In the rows, zero is written as 128.
Rotation paths and how fast each direction turns (deg/step)
Each turn is a multiple of 5 degrees from 10 to 175, or 0.
Each row of a path follows its step; steps can be skipped.
Path 1:
step 0: [120 132 133 125 133 129 116 124 126 122 137 131 127 115 118 141 122 125
 138 124 136 125 129 137 117 134 118 137 123 124 137 122 128 128 130 145
 128 130 120 128 124 122 129 121 132 131 128 126 131 129 124 120 117 118]
step 1: [132 114 128 121 124 124 139 134 114 129 141 130 121 126 124 134 121 124
 130 128 139 136 127 132 125 128 130 129 128 118 130 129 114 115 131 133
 134 128 133 128 122 121 121 116 134 130 129 120 126 134 117 124 118 119]
step 2: [129 136 119 128 134 128 142 122 123 133 135 134 133 125 123 136 138 129
 127 123 127 140 121 119 122 128 134 126 129 126 125 127 132 117 119 125
 129 114 123 128 123 117 131 124 132 132 137 123 118 120 113 119 127 116]
step 3: [128 134 124 133 133 127 126 124 118 131 136 131 130 126 129 135 134 122
 125 138 131 138 111 123 121 120 140 123 134 117 130 123 128 140 134 139
 135 130 115 128 127 133 130 125 120 133 126 121 116 115 129 129 121 126]
step 4: [132 128 130 129 148 133 127 131 123 124 128 127 133 130 126 130 120 141
 130 134 141 135 129 130 121 112 139 131 133 123 137 114 127 137 123 134
 134 120 127 130 122 128 125 127 128 125 134 123 138 127 139 122 122 119]
step 5: [129 127 129 130 143 132 141 132 127 111 125 142 123 127 127 123 123 126
 136 130 139 134 133 130 128 122 136 121 138 123 123 129 127 125 128 136
 123 123 120 131 122 120 135 119 133 133 129 132 120 141 136 138 130 122]
step 7: [121 136 123 134 130 133 133 128 125 117 131 126 124 126 125 138 128 133
 130 126 119 131 111 130 127 125 132 128 122 124 125 119 120 128 130 118
 119 138 127 133 117 121 123 127 123 125 131 117 121 122 152 129 135 128]
step 8: [129 127 136 131 123 130 124 120 125 125 133 128 131 119 130 138 135 139
 139 135 134 123 130 146 132 132 135 135 126 121 125 123 127 130 126 138
 114 122 128 127 115 128 138 130 128 119 138 118 128 123 140 137 128 125]
step 9: [122 126 130 122 128 135 134 127 117 125 130 134 118 124 130 140 125 120
 130 117 134 134 135 138 131 141 135 129 135 132 111 122 130 127 125 139
 126 134 128 127 115 133 129 130 134 122 131 125 136 135 136 123 115 130]
step 10: [119 123 122 124 128 129 115 126 113 131 130 134 122 128 122 137 117 130
 131 119 114 134 134 129 118 140 127 120 135 126 129 129 121 117 121 131
 122 118 121 122 122 120 122 128 135 126 136 121 117 131 128 128 126 133]
step 11: [111 119 121 134 116 137 127 129 120 142 142 133 128 127 128 140 125 129
 136 127 124 130 116 126 138 122 132 125 126 121 133 125 127 129 134 123
 129 119 118 131 115 124 131 129 128 131 130 122 124 136 123 123 127 129]
step 12: [133 125 118 125 128 125 137 119 127 146 127 134 131 113 134 137 129 125
 138 130 131 139 127 130 121 127 122 132 132 122 136 122 138 139 127 122
 128 120 121 133 126 131 128 123 127 126 137 111 131 132 137 125 121 127]
Directions:
[128 128 128 130 125 125 129 125 126 128 128 127 130 129 128 128 129 126
 124 127 128 128 124 123 130 129 126 129 126 127 130 127 129 127 129 126
 129 125 129 130 125 129 128 127 129 126 128 126 125 129 129 127 133 129]
80
